128 stands for zero in the data rows.
Here are some points, each followed by its number:
[191 160 185 154 105 112 120  87 107 115 110 116] 0
[100 118 104 113 163 179 162 200 155 129 123 107] 1
[117 128 127 151 197 188 151 174 125 120 114 109] 2
[110 117 119 143 173 184 156 206 168 139 113 107] 3
[120 140 161 175 184 173 140 137 110 111 114 110] 4
[176 135 140 123  95 102 113  86  98 115 105 144] 5
[ 97 117 100  94 118 130 140 174 189 164 165 114] 6
[116 123 110 113 104 110 122 110 132 147 149 124] 7
[ 94 111 100 106 142 168 169 240 209 170 155 110] 8
[106 118  97  86  99 100 110 114 134 154 179 116] 9
[108 121 104 120 131 133 142 177 164 147 126 105] 10
[163 167 205 200 171 145 125 117 104 111 109 112] 11
[104 110  83  93  89 102 120  88 110 127 136 157] 12
[104 107  92 108 125 142 153 216 197 163 142 110] 13
[114 116 111 126 194 199 172 228 165 141 137 112] 14
[125 121 106 100  92 112 112  86 104 116 115 205] 15
[144 156 178 174 133 132 119  95 110 119 116 122] 16
[ 97 117 100  95 123 138 147 188 194 166 163 113] 17
[108 110  94 107 103  94 113 101 116 121 127 226] 18
[104 106 100 119 149 167 169 228 196 152 126 101] 19
[146 150 163 143 120 105 110  87  90 107 115 107] 20
[112 104  90  87 102  89 114  98 103 122 135 177] 21
[112 114 111 110 102 101 121 132 158 160 161 114] 22
[105 105  91 103  98  92 111  92 116 124 133 176] 23
[105 115  94  86 112 116 121 137 136 150 167 113] 24
[110 122 111 104 107 104 105  87  88 105 124 199] 25
[156 171 211 211 184 153 127 122 105 112 111 112] 26
[173 161 185 152 119 115 122  92 103 112 116 124] 27
[ 99 110  96 114 146 169 169 245 204 161 126 101] 28
[129 149 164 172 152 143 128 100 104 112 112 121] 29
[215 167 194 143 106  97 107  80  94 108 119  94] 30
[105 107  84  91  94 116 126 133 162 173 171 125] 31
[133 143 153 163 169 142 132 121 109 111 113 112] 32
[101 111  94  86  94  97 106  92 100 121 145 137] 33
[ 99 116  98  98 131 147 153 185 158 138 137 113] 34
[101 117  98  91  99  94 106  86  90 112 128 177] 35
[120 138 141 179 196 200 148 151 122 119 110 120] 36
[116 111 104 101 109 110 123 110 129 140 149 122] 37
[119 138 145 174 197 202 155 165 142 126 115 115] 38
[116 125 117 132 188 201 167 203 153 127 121 114] 39
[154 133 128 114 100 107 116  93 113 118 116 118] 40
[152 162 196 178 147 126 122  99 104 109 113 111] 41
[176 134 137 113 110 101 115 112 113 121 127 113] 42
[105 107  96 103  94  94 111  87 109 112 113 191] 43
[135 143 162 168 145 141 130 103 112 113 119 121] 44
[185 181 221 183 134 118 102  88  90 107 116  91] 45
[107 106  85  94  99 123 135 162 186 184 178 126] 46
[114 120 103 105  99 103 114  88 109 124 133 152] 47
[101 116  87  91  93 105 118  91 105 124 133 221] 48
[101 115  99 105 145 158 153 180 148 128 125 117] 49
[106 108  94 103  95  87 109  89 108 116 111 215] 50
[101 109  85  92 103 119 126 116 128 129 130 213] 51
[106 121 116 123 177 178 141 167 131 119 124  99] 52
[111 104  91 110 112 129 145 193 192 166 143 105] 53
[182 173 205 184 131 127 120  93 102 111 111 115] 54
[187 168 197 173 134 143 127 112 109 115 111 117] 55
[ 97 121 114 132 216 231 185 245 175 136 119 112] 56
[201 152 171 129 106 105 121  88 102 111 119 109] 57
[175 132 148 128 108 102 121  88 104 110 103 112] 58
[101 114  96  98 117 133 140 165 172 156 162 115] 59
[109 105  95 103 104 101 119  92  95 109 104 212] 60
[142 152 177 185 155 148 131 103 109 108 110 120] 61
[189 159 190 149 116 103 110  88  95 107 119  97] 62
[159 126 121 109  99 105 116  86 100 112 117 134] 63
[103 116  95  82 101 102 111 113 124 148 176 112] 64
[114 114 108 117 101  97 108  98 124 132 143 152] 65
[104 110  90 103 103 109 132 160 185 179 163 114] 66
[107 111  84  93  88 106 112  84 102 116 112 212] 67
[186 150 171 134 116  98 112  99  97 107 115 113] 68
[136 141 169 175 139 118 118 105 118 122 120 107] 69
[108 110  88  94  97 115 123 123 147 157 159 122] 70
[105 111  83  94  90 110 115  96 120 138 150 143] 71
[101 113  95  93 103 105 118  96 117 124 148 143] 72
[109 107  86  90  89 106 125 104 138 157 170 141] 73
[111 115  93  83 104  92 115 111 125 138 158 131] 74
[124 113 109 109  97 104 124 130 157 156 155 114] 75
[100 114  93  91  97  92 108  98 120 141 174 115] 76
[111 124 120 150 199 212 162 182 139 129 114 121] 77
[105 110  93 110 125 145 152 195 181 154 132 121] 78
[191 141 159 139 106  95 117  86 105 113 104 103] 79
[209 164 187 137 107 103 117  89 105 102 118 110] 80
[110 125 130 162 191 180 149 163 144 121 116 108] 81
[105 107  99 100 125 135 158 200 207 190 170 112] 82
[106 123 120 127 188 200 157 197 136 122 123  97] 83
[132 147 165 180 164 166 131 120 109 118 113 112] 84
[104 112  94  93  93  93 104  80  91 113 131 148] 85
[138 150 182 194 193 155 130 134 105 108 113 113] 86
[151 159 193 191 174 141 130 125 108 111 114 111] 87
[114 121 123 146 167 178 153 202 167 139 113 108] 88
[107 132 145 165 193 185 146 146 111 111 116 111] 89
[103 108  90 102  96  98 112 102 131 144 158 154] 90
[149 163 199 178 148 127 110  98  94 106 118 117] 91
[106 101  90 108  92  94 112  94 109 119 118 194] 92
[106 108  91 105  94  92 116 102 126 141 156 155] 93
[105 118 108 112 122 123 126 102 103 114 126 204] 94
[121 138 160 193 231 223 161 172 122 118 109 114] 95
[113 120 108 101 122 136 137 181 165 148 146 101] 96
[106 106  94  97  96  95 110  94 115 123 123 180] 97
[109 125 114 111 116 121 135 149 165 162 162 117] 98
[ 99 115  97  96 124 146 142 197 180 157 153  98] 99
[106 107  95 117 140 162 164 248 212 171 134 105] 100
[182 160 173 131 116 102 115  91  99 110 118 108] 101
[104 107  98 103 107 107 120  93 107 118 126 166] 102
[106 109  94 102  90  93 108  90 115 126 121 145] 103
[178 137 149 128 115 110 120  87  97 105 108 111] 104
[ 97 117 100  94 116 126 137 159 174 157 161 125] 105
[109 105  98 101 104 104 118  92 102 117 120 241] 106
[186 137 150 139 100  95 116  84 106 106 103 105] 107
[107 108  91 107  96  96 113  89 107 114 110 196] 108
[107 105  97 101 117 123 135 134 147 148 148 126] 109
[105 116  94  88 104 107 114 123 134 150 160 110] 110
[102 112  98 124 177 213 179 231 176 140 119 117] 111
[109 104  93 107  95  90 111 100 124 138 142 138] 112
[100 117 100 100 116 116 131 128 127 128 144 142] 113
[171 160 179 157 123 117 116  92 102 115 111 113] 114
[100 106 100  91 103 107 125 128 150 156 178 125] 115
[123 126 111 101 100  96 100  87  96 108 117 188] 116
[114 106  90  88 101  89 110 102 117 128 153 170] 117
[173 134 143 130  97  94 112  96 106 109 100 104] 118
[184 143 151 138 115 113 123 117 124 117 107 108] 119
[171 151 174 143 114 101 113 101 108 120 122 115] 120
[103 113  85  91  94 103 115 101 115 128 142 145] 121
[145 158 182 162 146 133 129 109 107 104 113 111] 122
[101 109  85  90  94 107 116  87 108 118 126 235] 123
[104 109  94 107  92  90 110  93 121 129 137 161] 124
[132 152 164 173 148 150 134 102 104 113 115 123] 125
[167 153 173 143 116 105 104  88  92 109 115 115] 126
[126 147 164 190 178 174 136 121 114 111 109 119] 127
[104 106  91 108 128 146 152 210 198 166 131 109] 128
[151 164 192 172 137 117 109  92  91 104 115  95] 129
[100 118  96  88  96 102 106  90 102 117 151 125] 130
[214 153 180 141 113 107 121  97  97 111 102 108] 131
[118 119  94  95  94 102 114  95 108 120 131 143] 132
[113 107  93  89 102  92 117 108 117 134 158 144] 133
[ 98 109  93 107 122 144 150 216 201 172 144 121] 134
[105 112 100  98 114 113 118 108 110 124 150 139] 135
[155 129 128 122  97  96 106  90 106 110 107 133] 136
[145 159 191 201 155 137 122 105 111 115 102 104] 137
[138 147 172 159 137 116 108  92  88 107 119  97] 138
[189 139 142 127  97  93 106  87 108 108 102 109] 139
[111 126 133 146 191 186 143 164 120 113 121  94] 140
[105 110  90 101 101  97 116 109 140 154 164 138] 141
[109 112  91  88 110 106 126 139 139 140 148 117] 142
[102 105  96 102 100 100 125 143 174 172 170 118] 143
[107 109  93 101 100  94 114 101 130 136 152 153] 144
[103 110  86  96 116 145 150 199 203 180 154 119] 145
[108 113 106 130 176 210 170 213 164 134 118 114] 146
[112 114 100 111 176 184 172 239 175 141 126 114] 147
[106 107 100 102 107 105 120  94 109 118 122 165] 148
[113 109  88  92 108  89 118 101 100 109 126 241] 149
[167 172 211 206 137 117 115  97 110 113 104 105] 150
[109 118 103 113 175 193 164 243 176 146 136  99] 151
[132 153 173 174 161 143 118 106  94 110 120 100] 152
[108 107  91  94  89 110 124 116 148 164 174 138] 153
[105 110  92 110 133 157 161 222 199 164 136 106] 154
[112 119 113 143 177 181 156 180 149 132 114 107] 155
[110 128 131 150 175 169 148 157 130 121 107 112] 156
[185 134 138 112 105  94 114  95 101 109 117 132] 157
[190 174 208 167 124 117 121  94 101 106 115 112] 158
[ 99 114 101 102 143 163 162 210 176 142 135 116] 159
[195 151 170 145 104 102 112  87 106 111 107 109] 160
[108 110  92 106 100  93 110  92 109 119 125 234] 161
[107 104  95 109 114 130 150 203 199 175 145 105] 162
[163 128 128 122  95  94 111  91 107 108 101 106] 163
[103 107  94 112 127 152 159 235 212 168 138 107] 164
[170 167 197 169 127 113 103  88  93 107 114 109] 165
[170 144 152 143 114 102 109  92 109 110 107 102] 166
[130 157 181 188 179 157 126 118  97 106 114  95] 167
[103 113  83  93  95 111 113  87  97 114 115 212] 168
[130 122 124 131 194 197 168 218 152 129 124 110] 169
[106 112 101 124 169 197 167 205 161 131 118 118] 170
[113 111 103 108 121 110 117 107 110 118 131 147] 171
[193 139 146 118 109  96 110  95  94 106 114 115] 172
[107 113  85  90  93 108 116 104 123 141 149 149] 173
[104 104  97 101 102 102 123  99  99 124 130 207] 174
[110 111 102 103 138 139 144 192 170 149 139 112] 175
[201 159 174 146 103 110 117  88 102 114 109 116] 176
[120 153 183 197 202 182 138 133 112 113 117 113] 177
[105 111  91 110 153 183 164 209 169 146 123 133] 178
[178 144 152 129 130 109 117 104 102 109 112 113] 179
[108 108  90 107 104 102 125 144 178 178 177 119] 180
[112 127 122 154 183 197 145 152 125 118 110 121] 181
[103 117  94  90  96  95 104  80  91 101 123 180] 182
[102 110  95 103  97  92 110  87 108 117 114 193] 183
[126 145 172 209 201 179 137 139 128 117 105 109] 184
[198 159 171 136 100 109 118  82  99 105 111 115] 185
[126 119 111 108  94  96 110  90 113 123 119 139] 186
[152 158 180 166 128 118 106  89  93 110 115 110] 187
[173 135 135 113  99 108 114  85 100 112 108 118] 188
[185 152 160 139 105 114 115  86 102 114 109 116] 189
[179 152 173 132 110 106 117  88  99 105 117 104] 190
[183 159 192 174 113 100 113  93 105 109 104 105] 191
[104 103  99  99 114 117 135 143 157 152 147 117] 192
[106 123 111 139 189 209 164 177 131 125 116 116] 193
[122 143 157 163 176 153 120 117  97 107 121  96] 194
[102 117 102 116 168 185 168 215 173 142 133 116] 195
[120 152 173 186 203 187 154 160 133 123 126 108] 196
[108 108  84  89  97 117 127 138 158 165 162 121] 197
[111 106  89  87 112 114 135 162 175 165 168 129] 198
[119 137 148 161 175 160 122 121  97 109 119  96] 199
[112 126 117 153 213 225 168 192 148 126 110 119] 200
[139 140 157 169 151 130 116 105 107 109 107 106] 201
[110 134 126 144 199 200 156 190 133 121 118 104] 202
[138 155 179 191 161 148 131 103 107 110 106 112] 203
[104 114  92  89 114 121 134 176 179 169 172 101] 204
[168 137 136 119  99 107 113  84 103 108 103 117] 205
[169 136 139 112 106 107 124  88 106 107 116 112] 206
[119 129 139 156 157 152 136 147 133 121 107 109] 207
[107 107  98 101 108 105 123 105 121 136 141 130] 208
[131 162 195 200 192 165 137 123 105 107 113 111] 209
[158 152 164 144 108 113 123  87 104 116 107 121] 210
[114 111  90  92 109 100 125 160 175 180 186 119] 211
[123 154 195 200 198 183 141 128 116 111 118 113] 212
[ 99 115  94  91 100 100 102 105 126 147 165 105] 213
[177 164 183 157 120 118 116  88 102 116 111 114] 214
[147 147 167 151 130 114 109  91  91 107 116 102] 215
[105 106  95 104  98  94 116 114 144 154 168 136] 216
New points follow, each followed by the numbers of its five nearest points above by angle, nearest first.
[172 146 150 117 110 110 121 102 112 114 120 110] 57 190 185 172 101
[104 116  97 101 137 155 141 168 138 129 123 116] 49 34 1 159 178
[105 112  90  95 108 128 137 167 171 155 144 117] 59 105 6 204 145
[119 130 116 105 105 100 101  88  95 107 119 189] 116 25 15 182 35
[218 168 189 145 103 111 117  84 102 111 108 113] 176 80 0 185 131
[103 115  89 107 144 187 170 210 169 142 124 114] 178 195 159 49 1
[ 97 120 110 124 195 206 171 214 159 131 121 133] 56 39 146 170 111
[104 111  85  94  94 103 116  89 114 129 139 165] 12 23 121 124 47
[109 112  98 101 107 102 123  97 109 129 135 152] 12 21 47 102 148
[ 96 118  94  94 104 104 115 100 115 133 159 152] 72 135 121 173 144
[160 134 130 102 102  93 102  81  90 101 119 110] 40 188 206 63 205
[114 122 104 112  99 115 116  96 118 133 142 138] 71 12 47 121 72
[109 116  94 107 114 127 127 121 132 143 146 131] 70 73 109 153 141
[104 104  94 106  99  95 118 115 149 157 169 137] 216 141 153 73 115
[122 131 142 153 172 166 143 139 114 113 101 113] 89 4 36 95 156
[ 96 111 101  91 108 102 122 105 119 134 148 127] 208 72 74 37 135
[111 127 139 157 171 162 143 130 111 111 109 132] 89 4 36 95 127
[145 158 179 188 156 160 131 118 122 122 117 117] 26 11 61 203 84
[105 109  92 101  94  94 115  99 119 122 124 183] 97 23 92 183 43
[100 113  96  93 104 107 117  95 117 123 147 150] 72 121 12 135 33
[107 117 101 110 163 178 158 224 176 152 147 102] 151 195 147 159 19
[108 121 101 106 160 175 149 187 141 127 129  94] 1 49 151 83 170
[112 143 159 175 212 202 157 164 130 116 116 110] 95 38 36 196 89
[163 166 213 203 166 135 123 114 103 110 112 111] 11 87 26 137 41
[110 129 130 141 174 165 131 138 106 113 121  94] 140 89 199 2 156
[110 107 100 102 113 115 128 128 125 127 140 192] 51 18 123 149 48
[102 115  96  91 112 117 130 168 180 174 181 109] 204 98 211 46 66
[114 130 133 142 160 143 125 122 116 122 133 100] 199 194 89 4 140
[116 124  96  93  96  99 105  92 103 120 146 115] 130 33 132 85 76
[107 123 115 118 123 121 132 138 163 164 176 114] 98 180 211 143 46
[101 111  87  96 109 137 147 189 192 173 151 119] 145 17 53 162 6
[111 147 163 189 217 208 162 161 123 113 115 111] 95 36 196 89 38
[201 144 149 114 108  87 115 101  97 114 112 113] 172 42 157 139 57
[130 139 157 173 151 138 121 110 113 108 102 109] 201 203 29 137 61
[104 116  83  92  92 109 115  90 110 126 143 157] 12 121 72 71 132
[208 170 221 179 128 114 119  92  99 112 104 110] 158 54 114 214 27
[ 98 115 100 100 139 157 164 205 170 141 133 111] 159 34 28 19 175
[155 149 163 133 114 112 120  92 107 114 114 108] 190 210 101 126 62
[102 110  97  90 106 106 128 121 147 153 172 127] 115 153 70 216 9
[113 124 127 165 167 159 135 137 125 114 101 105] 207 156 89 36 81
[108 108  90 106  98  94 115 105 125 141 142 132] 112 208 93 144 71
[107 117  96  97 122 128 124 137 134 147 153 110] 24 110 142 109 197
[102 114  96  92 112 117 131 173 186 179 181 105] 204 98 6 66 59
[164 164 203 201 140 123 122 118 130 125 112 103] 150 137 11 41 69
[156 158 196 189 134 114 112  93 108 108 100 102] 150 41 129 69 16
[205 138 146 114 108  94 116  95  98 108 114 114] 172 157 42 139 104
[108 121 107 130 173 186 155 163 127 127 124 126] 193 77 200 83 39
[133 139 156 179 206 201 153 155 118 117 109 114] 95 36 38 89 196
[120 118 100  99  94 107 112  84  99 117 123 221] 15 123 106 67 161
[120 137 148 161 174 161 121 120  98 111 120  96] 199 194 167 32 4
[127 114 116 112 109 104 118  94  99 112 105 195] 60 15 25 116 50
[101 112  99  92 130 142 139 184 158 138 133  97] 34 99 96 175 10
[107 110  92 105  94  98 116 123 149 155 165 132] 216 141 153 70 115
[103 119  98  83  96  96  99  82  86 114 129 179] 35 182 47 85 102
[176 148 161 129 107 106 119  90  97 109 115 109] 190 185 101 57 189
[103 110  91 100 101  98 117 109 139 153 165 136] 141 216 73 153 90
[116 121 124 143 186 170 145 169 124 116 112 114] 2 202 156 140 81
[ 98 114  99  90 106 108 114 120 119 126 140 147] 121 72 135 113 173
[173 165 213 201 131 115 114  92 110 110 101 105] 150 54 41 45 16
[107 108  91 105  94  93 117 102 125 143 158 162] 93 90 144 117 173
[120 117 116 108 123 128 148 179 184 175 160 109] 82 17 162 145 6
[102 109  93 106 103 101 123 133 168 167 163 113] 143 180 22 31 75
[180 164 192 153 118 104 101  87  91 108 116  95] 62 126 114 165 120
[104 113  93  88 102 105 120 151 171 179 198 104] 211 180 143 22 98
[170 134 139 126 100  94 110  90 109 112 102 104] 118 139 163 107 58
[153 155 191 185 135 117 112  98 110 112 102 108] 150 41 16 69 129
[121 154 180 196 219 201 156 154 120 112 119 108] 196 4 177 95 184
[122 121 113 118  99  99 110  95 120 132 144 152] 65 124 47 93 23
[104 102  94 103 106 113 124 119 134 143 151 151] 90 73 173 141 93
[162 166 196 191 141 131 122 109 116 112 104 109] 150 41 137 54 11
[156 173 218 205 164 144 126 104 106 105 111 109] 11 137 26 41 87
[128 161 197 203 201 168 139 128 105 105 112 109] 209 86 212 177 167
[186 143 148 119 113  92 114  96  99 110 111 113] 172 139 58 104 79
[132 142 166 175 175 145 125 127 104 111 121 122] 86 209 32 167 87
[153 132 119 102 100  99 100  82  91 105 120 121] 63 40 136 188 205
[ 98 111  94  95 106 107 122 131 156 161 188 129] 115 31 153 143 70
[157 130 132 122  97  94 107  88 107 112 105 127] 136 163 205 40 188
[105 108  94 106  97  96 110 105 131 141 146 125] 112 208 37 141 76
[200 175 203 154 114 102 103  91  92 107 120  97] 62 30 120 101 214
[ 99 110  92 104 122 146 152 213 200 171 142 124] 134 13 78 128 164
[104 102  95 100 118 133 144 191 195 183 167 115] 82 145 17 6 162
[105 107  97 103 108 104 121 107 122 138 149 132] 208 37 133 71 112
[122 123 120 109 115 119 129 145 153 143 150 114] 204 98 211 66 6
[107 124 117 143 188 203 161 172 129 123 113 115] 193 77 200 202 2
[106 128 116 131 199 203 158 204 137 123 119 100] 83 202 39 52 155
[137 142 155 154 146 128 123 117 105 113 112 114] 201 152 122 41 91
[149 164 191 174 140 127 123  97 105 108 118 116] 41 91 16 122 150
[173 136 133 110 114 102 120 123 123 123 118 112] 42 172 139 157 119
[175 156 191 171 117 104 108  93 113 108 103 106] 191 114 165 214 158
[109 104  95 106  99 108 130 154 179 172 164 114] 66 143 180 46 211
[194 146 163 133 111 111 125 108 111 123 112 109] 131 57 119 176 80
[184 150 172 149 106 101 115  95 106 109 104 109] 160 176 0 79 68
[172 151 175 140 116 100 113 100 104 117 120 115] 120 62 68 101 30
[104 114  91  91 101 125 136 164 179 177 163 121] 46 66 105 198 59
[106 122 120 128 183 180 140 163 128 116 124 100] 52 140 83 202 2
[117 130 135 147 145 139 126 109 108 107 113 137] 29 125 44 32 127
[106 117  97  88 101  93 109  82  86 110 129 181] 35 182 102 148 21
[105 117 101 107 151 171 150 189 147 132 121  98] 1 49 151 195 170
[132 137 158 173 144 130 119 108 114 106 100 107] 201 137 203 29 61
[121 147 176 210 201 179 136 137 124 112 104 105] 184 177 127 212 4
[168 137 139 122 108  95 116 112 119 127 126 110] 42 139 172 118 79
[119 137 135 153 163 173 138 132 128 127 118 120] 36 95 38 89 181
[159 132 130 126 100  96 106  90 113 115 114 111] 163 40 139 118 205
[105 103  98 107 107 102 117  92 100 111 109 236] 106 60 161 149 18
[121 123 135 165 189 190 152 182 145 122 109 108] 81 2 38 156 200
[114 104  91  83 106  95 116 117 125 140 151 126] 74 37 133 208 110
[114 111  96  84 106  89 111  96 105 115 132 172] 21 35 97 182 148
[166 135 133 118  95 110 120  91 102 115 113 123] 188 205 40 206 5
[162 162 194 192 142 125 118 104 106 111 104 105] 150 41 137 54 16
[ 95 113 100 104 108 107 125 119 144 150 172 127] 115 216 141 153 9
[166 153 174 143 115 104 106  88  93 109 117 113] 126 62 190 101 120
[110 140 129 150 197 194 144 164 117 117 120  95] 140 2 202 156 89
[164 145 159 125 109 106 117  90 103 109 124 110] 190 101 185 57 68
[105 108  90 104 105 110 132 160 190 172 156 110] 66 46 143 180 204
[163 134 139 130 103  97 111  90 108 112 103 105] 118 163 139 107 58
[163 134 137 125 109 109 118 106 117 110 107 105] 118 139 107 58 163
[118 144 149 183 201 201 149 150 120 117 115 123] 36 95 89 38 196
[102 110  92 106  97  96 121 124 149 148 143 114] 70 110 216 142 22
[170 130 128 114  98 107 116  83 101 113 117 119] 188 40 205 206 63
[107 127 110 105 108 105 115  99 114 131 153 145] 72 33 135 47 144
[170 151 173 158 110  98 113  94 105 109 107 121] 191 120 0 126 210
[127 119 108  95 104  99 117 117 122 138 147 115] 74 37 64 76 213
[224 168 184 145 100 111 115  82 100 116 109 124] 176 185 80 0 189
[181 167 193 153 115 107 104  84  88 109 124  98] 62 126 114 165 120
[164 142 143 115 105  96 106  79  92 109 120  97] 206 188 205 40 104
[112 107  92  87 107 100 125 139 151 166 177 118] 115 31 197 211 24
[150 167 195 173 145 122 110  94  84 103 118  98] 129 91 187 41 138
[123 143 163 162 155 140 126 109 103 108 113 130] 29 125 44 61 203
[106 108  91  98 122 156 159 211 189 160 139 131] 78 134 13 154 128
[100 113  90  98 108 124 125 109 119 126 127 208] 51 123 48 106 174
[113 113 109 122 118 129 144 183 183 163 137 106] 162 53 13 128 164
[110 117 117 149 169 167 144 151 133 115 104 107] 156 81 181 2 140
[127 137 164 180 149 132 121 103 109 114 100 109] 201 137 203 29 44
[160 138 141 108 107 103 124  86 100 104 114 111] 206 188 205 40 58
[100 115  95  95 117 139 137 178 167 151 150 107] 99 96 59 17 6
[159 136 144 128 128 114 124 114 108 113 111 114] 179 104 68 131 79
[ 93 111 103  98 141 165 172 249 220 178 160 112] 8 154 164 100 13
[161 159 179 155 124 120 113 110 110 113 122  97] 45 165 158 129 114
[135 151 178 211 197 169 135 130 120 113 100 111] 184 127 86 177 209
[180 180 222 185 139 121 103  90  91 107 116  92] 45 165 129 54 41
[108 127 131 161 194 186 153 173 149 123 116 108] 81 156 2 200 38
[181 148 167 146 101 102 116  94 108 110 102 107] 160 79 166 189 176
[176 157 182 150 123 105 106  92  92 107 115  98] 62 126 114 165 101
[194 180 236 204 139 124 127  97  96 112 107 112] 54 55 150 158 41
[153 155 195 199 137 113 113 101 114 115 100 108] 150 69 137 41 16
[104 105  92 105 103 109 127 163 186 174 156 108] 66 143 46 180 204
[107 110  99  99 104 103 121  95 100 108 114 235] 106 149 60 161 123
[157 129 127 123  99  95 108  92 109 111 105 123] 136 163 40 205 188
[115 105  85  88 110  90 113  90 104 115 134 186] 21 23 97 148 102
[190 156 176 139 119  96 114  98  99 106 112 116] 68 101 80 30 120
[174 157 182 151 127 109 126 122 121 121 118 112] 158 191 54 45 120
[113 111  92  91 109  98 130 143 151 152 161 113] 142 197 24 143 211
[104 115  94 109 139 164 144 153 134 129 112 137] 49 178 170 1 111
[183 154 168 152 103  94 112  89 106 110 105 106] 160 166 79 176 189
[131 147 173 200 190 176 141 139 124 118 102 107] 184 177 127 212 4
[ 99 108  94  93 103 101 113  92 116 128 147 159] 72 12 121 117 144
[110 115  88  89  87 105 111  90 112 129 139 206] 48 123 67 174 168
[145 142 148 126 110 111 119  91 106 114 115 128] 210 205 126 20 5
[119 110  95  86 100  96 117 117 132 144 157 128] 74 37 133 9 141
[132 132 141 151 175 162 140 154 119 116 111 115] 95 2 36 89 156
[111 112  92 106 115 128 124 117 127 139 152 149] 173 73 71 90 113
[179 158 203 181 135 122 123  98  98 109 110 111] 54 158 45 150 41
[129 160 194 197 191 161 133 121 103 104 113 107] 209 167 86 212 84
[ 99 117  95  92 103 104 120 101 119 123 149 137] 72 121 135 33 208
[114 107  92  88 103  91 115  96 101 112 116 237] 149 106 161 18 123
[123 150 172 206 203 179 136 139 123 111 103 107] 184 177 127 4 212
[122 113  99 102 111 139 144 178 182 164 146 118] 145 53 162 82 17
[167 173 207 201 139 127 117  99 111 109 103 109] 150 41 54 16 137
[152 159 179 164 131 128 115 110 110 121 123 100] 45 129 150 41 54
[170 134 140 129  97  94 109  88 110 113 101 105] 118 139 163 107 58
[215 168 220 178 126 112 119  92 100 114 102 110] 158 54 214 114 191
[151 124 119 115  95  96 111  91 115 120 115 111] 40 163 136 63 205
[124 143 149 183 191 192 144 143 119 118 110 119] 36 95 4 89 184
[206 141 148 115 108  89 115  98  99 107 110 111] 172 42 157 139 79
[137 156 179 192 165 155 135 103 106 111 106 113] 203 61 125 29 44
[111 107  89  85 112 114 135 162 175 167 168 133] 198 46 105 211 66
[155 155 176 157 130 109 117 105 105 116 119 119] 165 45 114 187 158
[104 116  96  95 114 126 136 176 173 163 164  95] 204 59 6 96 17
[103 114  93  92  98 101 110 117 137 155 185 111] 9 64 110 213 115
[113 107  98 100 114 102 118 105 107 120 128 163] 21 148 171 102 97
[113 140 148 164 188 176 141 141 121 122 120 110] 89 95 36 4 196
[102 105  89 102  95  95 108  90 105 114 115 222] 50 161 108 67 92
[158 156 192 182 126 112 115  93 110 112 109 113] 150 165 54 16 191
[103 103  94 108  98  93 116 115 151 159 170 137] 216 141 153 73 115
[170 153 182 172 124 115 119 100 106 111 106 109] 191 114 54 165 158
[109 125 116 113 113 102 110 100 116 135 164 111] 76 213 64 9 130
[109 107  85  91  90 106 124 103 136 155 167 144] 73 141 153 90 216
[154 166 194 177 142 115 107  92  87 102 118  91] 129 187 138 45 165
[126 123 111 107  95 110 114  94 122 135 149 133] 71 7 65 47 112
[105 102  95 100 106 104 117  93 100 111 105 214] 60 168 50 108 106
[163 134 138 127 122 118 124 116 119 112 109 106] 119 179 79 107 104
[111 109  94  88 109 100 130 138 149 150 153 125] 142 197 70 115 192
[117 113  91  91 122 123 147 207 208 185 175 113] 82 17 145 6 162
[112 118 113 145 178 180 157 188 155 134 114 105] 155 3 88 56 39
[125 140 170 197 222 204 158 160 118 113 106 108] 95 36 196 4 89
[209 171 207 168 122 115 125  95 102 108 109 114] 158 27 214 0 114
[118 115 107 102 109  95 114  98 107 123 140 161] 21 35 117 23 47
[110 107  94  87 105  92 115 108 116 130 148 146] 133 117 121 72 74
[109 114  88  89  89 105 114  95 119 135 146 193] 48 23 117 97 123
[100 111  95 107 123 143 150 214 201 170 141 117] 134 13 128 164 78
[116 136 139 168 182 182 141 139 117 116 115 133] 36 95 89 181 4
[110 115  99  96 101 109 128 122 147 155 178 122] 115 153 70 9 31
[105 108  76  91  96 111 121 105 129 152 160 134] 73 173 71 37 141
[ 91 111  99  98 130 141 153 182 164 144 132 109] 34 175 99 78 159
[ 98 110 100 100 100 107 120  98 114 121 146 135] 72 33 121 135 130
[125 152 179 179 166 152 128 111 102 107 112 109] 167 203 209 152 29
[118 141 164 197 197 180 140 148 130 114 105 104] 184 4 177 196 212
[105 102  96 104 107 103 120  96 115 129 137 166] 23 102 97 21 148
[105 112  90 110  93  98 111  98 127 127 139 150] 124 144 112 93 65
[215 173 208 166 122 103 117  97 102 107 114 112] 158 0 27 214 191
[113 123 112 117 105 119 118  97 124 136 147 137] 71 90 65 72 93
[115 121 126 154 170 164 142 146 128 114 106 108] 156 81 207 181 2
[115 109  92  88 102  92 117 114 125 143 158 136] 74 133 37 141 173
[122 119 108  99 105  95 114 108 118 136 159 149] 133 117 93 144 74
[102 114 101 103 150 166 163 216 176 142 133 115] 159 28 19 195 147
[176 167 198 162 123 110 122  96 101 105 114 112] 158 27 114 214 165
[173 174 213 209 138 116 117  93 101 112 105 103] 150 41 54 16 45
[128 115 112 101 106  92 111  96 100 114 124 168] 116 182 35 21 43
[110 103  92 107 105 113 127 167 180 165 142 104] 66 53 204 162 192
[185 141 137 118  95 112 116  86  97 122 111 117] 188 205 206 139 172
[107 112  98  89  98  94 105  94 114 131 155 110] 76 130 213 37 33
[177 136 141 123  95 103 113  86 100 116 106 141] 5 157 188 205 136
[110 115 109 129 198 203 173 226 166 143 131 114] 14 56 39 146 111
[100 113  96  98 118 136 136 177 166 149 145 113] 99 59 96 17 145
